128 stands for zero in the data rows.
Here are some rows, each followed by its group. Groups can overlap.
vec![116, 121, 114, 118, 186, 119, 117, 183, 119, 121, 177, 173, 119, 113, 114,
     116, 173, 117, 119, 120, 117, 119, 120, 118, 185] d
vec![153, 119, 157, 120, 112, 118, 117, 114, 119, 118, 117, 116, 119, 159, 158,
     153, 118, 149, 120, 120, 121, 119, 119, 119, 117] e
vec![157, 118, 151, 155, 116, 117, 117, 116, 119, 121, 116, 112, 117, 157, 149,
     159, 119, 119, 120, 120, 122, 115, 121, 116, 113] f
vec![116, 121, 176, 114, 116, 119, 165, 114, 119, 119, 117, 115, 150, 167, 171,
     117, 116, 170, 120, 119, 120, 119, 119, 118, 116] g
vec![116, 122, 116, 117, 182, 118, 117, 176, 176, 119, 182, 117, 123, 115, 110,
     116, 119, 118, 122, 119, 179, 182, 122, 119, 119] d
vec![161, 120, 165, 112, 117, 121, 116, 113, 117, 121, 116, 114, 118, 166, 169,
     153, 115, 153, 122, 120, 118, 118, 118, 116, 114] e
vec![125, 117, 113, 136, 119, 118, 114, 115, 136, 123, 120, 118, 127, 115, 112,
     138, 115, 120, 117, 119, 139, 138, 118, 119, 115] h
vec![117, 122, 110, 119, 125, 150, 109, 138, 113, 121, 120, 157, 114, 110, 110,
     113, 157, 118, 120, 119, 110, 120, 124, 151, 153] i
vec![162, 120, 153, 153, 119, 120, 117, 117, 118, 119, 117, 116, 119, 163, 160,
     159, 115, 119, 121, 118, 119, 118, 119, 118, 115] f
vec![143, 120, 112, 146, 112, 118, 123, 112, 147, 117, 118, 118, 118, 113, 117,
     144, 119, 120, 120, 120, 150, 143, 119, 115, 117] g
vec![148, 117, 117, 154, 118, 120, 118, 112, 153, 121, 118, 114, 119, 120, 120,
     159, 116, 124, 118, 120, 157, 146, 120, 119, 117] g
vec![172, 120, 180, 117, 115, 119, 118, 114, 116, 119, 118, 115, 119, 178, 180,
     159, 117, 165, 118, 120, 119, 119, 119, 118, 114] f
vec![126, 114, 105, 126, 106, 205, 125, 124, 118, 126, 125, 180, 121, 113, 115,
     115, 187, 126, 173, 193, 114, 118, 118, 196, 109] d
vec![138, 117, 118, 139, 120, 122, 113, 119, 136, 121, 117, 119, 117, 131, 111,
     132, 118, 117, 117, 119, 135, 120, 118, 118, 114] h
vec![114, 120, 148, 117, 118, 119, 148, 116, 117, 119, 121, 114, 137, 142, 143,
     113, 117, 147, 118, 120, 118, 117, 120, 119, 118] h
vec![111, 117, 119, 115, 148, 120, 119, 149, 153, 120, 157, 114, 115, 116, 117,
     116, 117, 118, 120, 121, 156, 154, 118, 119, 111] j
vec![118, 117, 116, 119, 113, 175, 120, 167, 126, 127, 119, 181, 119, 117, 119,
     103, 184, 114, 118, 121, 120, 112, 114, 188, 173] d
vec![113, 119, 115, 116, 190, 118, 117, 190, 119, 120, 185, 170, 118, 114, 116,
     114, 169, 119, 119, 121, 118, 119, 119, 117, 182] d
vec![114, 121, 115, 118, 158, 120, 119, 160, 119, 117, 158, 145, 119, 117, 116,
     116, 148, 115, 120, 121, 120, 121, 120, 117, 155] k
vec![120, 120, 114, 122, 172, 120, 118, 166, 166, 120, 169, 112, 118, 115, 117,
     112, 117, 114, 119, 119, 113, 173, 121, 117, 159] i
vec![152, 121, 117, 160, 114, 122, 115, 114, 159, 117, 120, 118, 118, 109, 113,
     157, 113, 119, 121, 118, 160, 157, 116, 117, 115] g
vec![115, 120, 180, 116, 116, 119, 194, 115, 119, 171, 118, 115, 174, 112, 115,
     116, 117, 193, 120, 120, 120, 120, 160, 118, 115] j
vec![113, 121, 112, 115, 190, 122, 120, 192, 119, 122, 114, 185, 117, 109, 116,
     118, 183, 119, 123, 121, 122, 122, 121, 167, 194] d
vec![148, 118, 111, 153, 117, 119, 122, 113, 147, 123, 118, 118, 117, 140, 114,
     160, 119, 120, 124, 118, 149, 123, 119, 118, 119] e
vec![148, 119, 117, 161, 118, 120, 113, 117, 159, 120, 121, 116, 119, 145, 117,
     157, 116, 120, 120, 120, 154, 121, 120, 118, 112] e
vec![115, 116, 116, 120, 153, 119, 115, 157, 111, 122, 118, 157, 118, 115, 121,
     118, 160, 123, 122, 119, 118, 117, 117, 148, 156] i
vec![116, 116, 119, 146, 115, 118, 119, 119, 148, 121, 142, 115, 117, 119, 120,
     142, 116, 117, 119, 119, 149, 142, 117, 118, 116] h
vec![119, 116, 111, 117, 113, 171, 120, 170, 117, 121, 115, 176, 120, 112, 120,
     106, 183, 122, 122, 120, 124, 112, 111, 177, 179] d
vec![152, 123, 111, 150, 126, 118, 119, 114, 142, 118, 122, 114, 120, 143, 118,
     153, 114, 119, 117, 117, 148, 125, 119, 115, 116] e
vec![113, 120, 112, 151, 150, 118, 118, 113, 157, 118, 157, 118, 118, 108, 116,
     118, 117, 121, 120, 121, 158, 158, 119, 118, 117] l
vec![109, 123, 112, 117, 116, 120, 124, 116, 130, 114, 121, 114, 122, 120, 105,
     120, 117, 113, 126, 126, 124, 129, 123, 124, 114] l
vec![118, 121, 118, 118, 182, 121, 116, 185, 118, 119, 117, 181, 118, 112, 114,
     110, 183, 120, 121, 120, 120, 119, 120, 167, 188] d
vec![152, 120, 150, 153, 114, 120, 118, 117, 119, 120, 115, 117, 119, 150, 156,
     151, 118, 118, 121, 120, 122, 120, 121, 117, 114] f
vec![139, 116, 141, 114, 119, 123, 140, 114, 116, 119, 118, 115, 114, 141, 143,
     118, 113, 139, 120, 118, 117, 117, 117, 117, 113] g
vec![135, 121, 119, 141, 112, 117, 120, 107, 143, 115, 118, 115, 120, 111, 111,
     137, 118, 119, 117, 121, 146, 141, 121, 115, 116] h
vec![137, 119, 112, 140, 114, 118, 121, 116, 138, 118, 122, 109, 119, 132, 115,
     144, 117, 115, 121, 124, 139, 121, 121, 118, 116] g
vec![160, 120, 148, 156, 116, 120, 120, 115, 118, 121, 119, 116, 118, 157, 151,
     157, 117, 120, 120, 120, 119, 124, 121, 116, 116] f
vec![154, 119, 117, 153, 120, 122, 118, 110, 147, 120, 121, 117, 116, 146, 115,
     154, 119, 116, 122, 118, 154, 119, 120, 118, 114] e
vec![116, 120, 119, 117, 190, 117, 115, 191, 119, 120, 118, 187, 121, 114, 118,
     116, 187, 118, 120, 122, 118, 118, 121, 171, 195] d
vec![157, 121, 150, 141, 119, 121, 117, 114, 119, 121, 116, 115, 118, 157, 156,
     150, 116, 121, 121, 120, 119, 119, 118, 116, 115] e
vec![112, 121, 115, 116, 165, 120, 116, 162, 120, 120, 162, 152, 117, 114, 112,
     116, 118, 119, 121, 120, 121, 166, 121, 118, 160] i
vec![114, 120, 116, 117, 178, 119, 118, 177, 121, 120, 173, 161, 117, 113, 115,
     115, 117, 119, 120, 119, 118, 175, 119, 119, 171] d
vec![113, 202, 115, 118, 116, 120, 229, 114, 120, 207, 118, 116, 205, 111, 115,
     116, 115, 119, 202, 119, 118, 120, 203, 119, 113] i
vec![116, 192, 116, 116, 116, 120, 217, 114, 117, 199, 116, 116, 198, 112, 114,
     116, 117, 120, 193, 119, 120, 118, 192, 119, 114] k
vec![115, 121, 116, 117, 175, 122, 120, 174, 177, 119, 175, 115, 118, 111, 115,
     117, 115, 122, 119, 119, 173, 178, 119, 116, 117] i
vec![112, 118, 115, 141, 138, 115, 116, 116, 146, 118, 145, 114, 115, 113, 111,
     115, 114, 117, 119, 119, 145, 145, 120, 119, 112] l
vec![124, 124, 115, 116, 120, 128, 116, 118, 125, 121, 117, 127, 125, 110, 114,
     119, 125, 117, 117, 125, 124, 123, 124, 129, 118] j
vec![122, 205, 118, 116, 126, 204, 111, 123, 124, 193, 118, 119, 121, 112, 103,
     103, 114, 128, 206, 214, 126, 126, 209, 111, 115] i
vec![113, 119, 115, 138, 132, 122, 115, 116, 146, 120, 136, 118, 119, 109, 116,
     114, 115, 121, 120, 120, 145, 140, 122, 120, 118] l
vec![115, 123, 116, 115, 157, 117, 117, 155, 115, 120, 149, 146, 119, 112, 113,
     117, 146, 121, 118, 121, 121, 120, 120, 123, 155] k
vec![115, 121, 186, 117, 115, 118, 180, 113, 119, 119, 117, 115, 161, 176, 184,
     114, 116, 184, 120, 120, 120, 120, 120, 118, 115] h
vec![112, 121, 123, 113, 114, 162, 115, 153, 122, 121, 122, 167, 123, 115, 112,
     124, 172, 125, 121, 119, 112, 118, 121, 166, 171] i
vec![155, 119, 156, 117, 113, 120, 118, 115, 119, 119, 116, 116, 120, 160, 157,
     145, 115, 147, 118, 120, 121, 122, 118, 116, 118] e
vec![115, 224, 116, 117, 117, 121, 119, 115, 119, 222, 116, 116, 218, 112, 113,
     116, 117, 118, 224, 218, 118, 120, 223, 117, 115] i
vec![160, 121, 152, 154, 116, 119, 116, 112, 118, 119, 117, 114, 117, 158, 150,
     161, 116, 119, 120, 121, 118, 120, 120, 117, 115] f
vec![141, 122, 111, 147, 118, 120, 119, 115, 120, 119, 117, 118, 117, 138, 140,
     142, 114, 114, 120, 122, 140, 117, 120, 118, 115] g
vec![158, 119, 170, 118, 113, 121, 159, 112, 119, 118, 117, 115, 118, 167, 170,
     111, 115, 161, 120, 119, 122, 121, 121, 117, 116] e
vec![105, 107, 113, 139, 122, 223, 114, 117, 109, 108, 124, 196, 112, 109, 120,
     119, 200, 133, 166, 195, 119, 117, 119, 223, 115] d
vec![114, 119, 115, 119, 112, 198, 118, 185, 115, 119, 117, 213, 119, 112, 119,
     103, 218, 114, 123, 119, 117, 117, 123, 202, 205] d
vec![143, 122, 139, 138, 115, 123, 114, 113, 118, 123, 118, 117, 116, 142, 140,
     138, 111, 116, 119, 121, 124, 123, 120, 119, 118] g
vec![115, 120, 116, 122, 168, 122, 118, 173, 116, 122, 115, 174, 118, 111, 112,
     121, 174, 117, 117, 121, 120, 117, 118, 163, 178] d
vec![115, 121, 112, 147, 113, 118, 118, 117, 148, 120, 145, 112, 121, 112, 113,
     149, 113, 118, 121, 123, 147, 143, 119, 117, 120] h
vec![144, 120, 113, 143, 114, 120, 118, 111, 148, 120, 114, 116, 119, 128, 117,
     145, 119, 118, 122, 119, 138, 120, 122, 120, 117] g
vec![142, 121, 144, 118, 111, 123, 117, 114, 118, 119, 117, 118, 116, 143, 143,
     137, 119, 146, 119, 122, 116, 121, 119, 116, 114] g
vec![115, 120, 189, 117, 116, 119, 206, 113, 119, 182, 119, 115, 184, 114, 115,
     116, 116, 207, 120, 120, 119, 120, 168, 117, 116] j
vec![115, 136, 117, 120, 117, 134, 120, 115, 112, 126, 128, 105, 115, 120, 108,
     131, 107, 130, 144, 149, 112, 135, 146, 134, 124] j
vec![153, 119, 166, 116, 115, 122, 161, 116, 116, 119, 116, 117, 119, 163, 169,
     116, 114, 164, 120, 121, 117, 119, 121, 117, 115] g
vec![114, 118, 159, 116, 117, 120, 167, 113, 117, 154, 116, 114, 155, 115, 157,
     119, 118, 168, 119, 121, 119, 117, 118, 118, 116] l
vec![116, 120, 114, 148, 118, 117, 115, 115, 154, 122, 149, 115, 117, 113, 111,
     146, 116, 119, 121, 117, 153, 155, 120, 118, 114] l
vec![111, 121, 124, 113, 158, 121, 120, 154, 120, 117, 151, 144, 119, 118, 115,
     117, 144, 119, 117, 122, 122, 118, 117, 118, 154] k
vec![163, 119, 175, 117, 114, 119, 161, 112, 116, 119, 120, 115, 117, 171, 171,
     114, 116, 165, 120, 121, 119, 122, 120, 119, 117] e
vec![115, 121, 118, 117, 158, 119, 121, 163, 121, 120, 114, 162, 118, 117, 117,
     113, 163, 116, 117, 119, 122, 123, 119, 150, 167] i
vec![122, 116, 119, 137, 136, 122, 117, 119, 139, 119, 144, 117, 118, 110, 115,
     113, 115, 120, 121, 117, 138, 140, 120, 116, 114] l
vec![163, 121, 156, 153, 118, 120, 117, 117, 118, 124, 117, 113, 121, 163, 160,
     159, 116, 116, 122, 119, 118, 120, 120, 119, 116] f
vec![117, 120, 114, 119, 179, 120, 120, 172, 179, 121, 181, 116, 121, 117, 116,
     116, 117, 118, 122, 122, 177, 185, 122, 118, 117] d
vec![113, 119, 114, 115, 188, 120, 117, 185, 117, 121, 181, 171, 118, 113, 115,
     116, 168, 120, 121, 118, 121, 121, 120, 118, 180] d
vec![114, 119, 174, 119, 118, 121, 167, 114, 118, 119, 117, 115, 155, 163, 170,
     116, 115, 172, 121, 120, 118, 120, 120, 117, 115] g
vec![116, 117, 110, 111, 162, 120, 116, 159, 168, 121, 167, 113, 118, 113, 113,
     117, 117, 117, 121, 121, 168, 171, 121, 115, 115] k
vec![114, 184, 116, 116, 115, 118, 209, 115, 118, 190, 116, 116, 189, 113, 114,
     115, 118, 119, 187, 119, 118, 121, 185, 119, 115] k
vec![115, 123, 120, 114, 114, 170, 118, 157, 114, 122, 123, 178, 122, 118, 118,
     109, 177, 125, 113, 121, 109, 125, 120, 177, 167] i
vec![138, 118, 136, 117, 117, 122, 117, 112, 121, 117, 112, 115, 117, 130, 130,
     130, 119, 130, 121, 119, 121, 119, 121, 116, 117] h
vec![116, 117, 115, 120, 133, 121, 120, 134, 134, 121, 145, 115, 117, 118, 115,
     118, 119, 120, 118, 119, 138, 140, 116, 116, 112] l
vec![120, 118, 107, 112, 117, 222, 125, 113, 126, 124, 116, 196, 112, 109, 112,
     119, 211, 121, 122, 179, 119, 117, 120, 217, 195] d
vec![117, 118, 116, 124, 121, 122, 119, 113, 130, 118, 132, 125, 120, 106, 120,
     123, 113, 116, 121, 121, 125, 129, 123, 113, 116] h
vec![108, 121, 113, 115, 141, 116, 121, 141, 138, 120, 141, 112, 120, 111, 114,
     118, 118, 117, 124, 119, 139, 139, 123, 116, 112] l
vec![117, 176, 103, 120, 119, 189, 105, 128, 116, 121, 105, 118, 121, 115, 104,
     117, 109, 123, 174, 184, 116, 129, 170, 167, 126] i
vec![144, 122, 119, 149, 115, 121, 120, 115, 149, 119, 112, 116, 116, 112, 112,
     148, 115, 115, 122, 119, 151, 146, 119, 120, 118] h
vec![115, 200, 116, 117, 116, 119, 242, 114, 120, 213, 119, 115, 214, 113, 114,
     117, 117, 240, 120, 120, 119, 120, 199, 118, 115] i
vec![112, 117, 116, 117, 162, 123, 121, 164, 169, 122, 169, 112, 121, 110, 117,
     117, 114, 120, 120, 118, 169, 174, 118, 116, 115] k
vec![110, 120, 114, 115, 155, 120, 119, 157, 124, 116, 153, 149, 119, 113, 114,
     116, 144, 120, 121, 120, 120, 120, 120, 118, 156] k
Which 3 groups are nearest to each row below, nearest first, going by the distance to the group's nearest row?
vec![145, 121, 140, 140, 113, 118, 119, 112, 117, 123, 118, 114, 118, 147, 141,
     149, 117, 114, 123, 117, 118, 123, 118, 115, 117] ~ g f e
vec![112, 119, 118, 116, 173, 118, 119, 175, 177, 121, 184, 117, 120, 112, 112,
     114, 118, 118, 119, 118, 176, 177, 122, 117, 116] ~ i d k
vec![119, 145, 121, 111, 128, 150, 124, 115, 113, 124, 128, 109, 104, 102, 115,
     111, 111, 131, 154, 157, 120, 122, 142, 153, 119] ~ j l i
vec![160, 120, 117, 157, 116, 120, 119, 112, 119, 118, 119, 116, 120, 153, 146,
     156, 116, 118, 121, 122, 147, 120, 120, 117, 116] ~ g e f
vec![160, 121, 113, 159, 117, 120, 118, 117, 119, 120, 117, 116, 119, 157, 150,
     164, 117, 117, 118, 120, 150, 120, 119, 117, 114] ~ g e f
vec![115, 120, 171, 115, 115, 119, 171, 115, 120, 120, 119, 117, 156, 159, 170,
     115, 118, 175, 120, 119, 120, 121, 119, 119, 114] ~ g h l
vec![116, 122, 115, 122, 146, 118, 118, 145, 117, 120, 139, 141, 121, 110, 112,
     111, 140, 121, 118, 118, 120, 120, 120, 117, 145] ~ k i j
vec![140, 122, 140, 138, 118, 117, 117, 114, 118, 120, 119, 113, 116, 136, 131,
     139, 118, 116, 119, 122, 118, 117, 118, 119, 114] ~ g h f
Which 4 groups are nearest to each row below, nearest first, going by the distance to the group's nearest row?
vec![114, 220, 115, 118, 117, 120, 119, 112, 118, 222, 118, 116, 220, 114, 115,
     116, 116, 118, 221, 210, 118, 120, 219, 118, 114] ~ i k j l
vec![173, 120, 188, 117, 116, 119, 172, 113, 119, 120, 116, 115, 119, 184, 188,
     116, 116, 176, 120, 120, 119, 119, 119, 117, 115] ~ e g f h
vec![115, 161, 116, 117, 116, 120, 188, 114, 119, 170, 119, 115, 171, 113, 114,
     116, 115, 187, 119, 120, 120, 120, 161, 118, 115] ~ j l k i
Which 3 groups are nearest to each row below, nearest first, going by the distance to the centre of the group?
vec![112, 117, 121, 116, 119, 136, 119, 128, 120, 118, 118, 135, 119, 111, 112,
     117, 142, 117, 119, 121, 121, 120, 115, 140, 136] ~ h l k
vec![149, 117, 137, 145, 118, 122, 119, 118, 119, 116, 116, 116, 118, 142, 141,
     145, 121, 120, 119, 119, 116, 119, 117, 121, 115] ~ e g f
vec![163, 121, 114, 160, 121, 118, 118, 114, 117, 120, 116, 113, 117, 154, 148,
     160, 116, 116, 120, 120, 147, 117, 119, 118, 118] ~ e f g
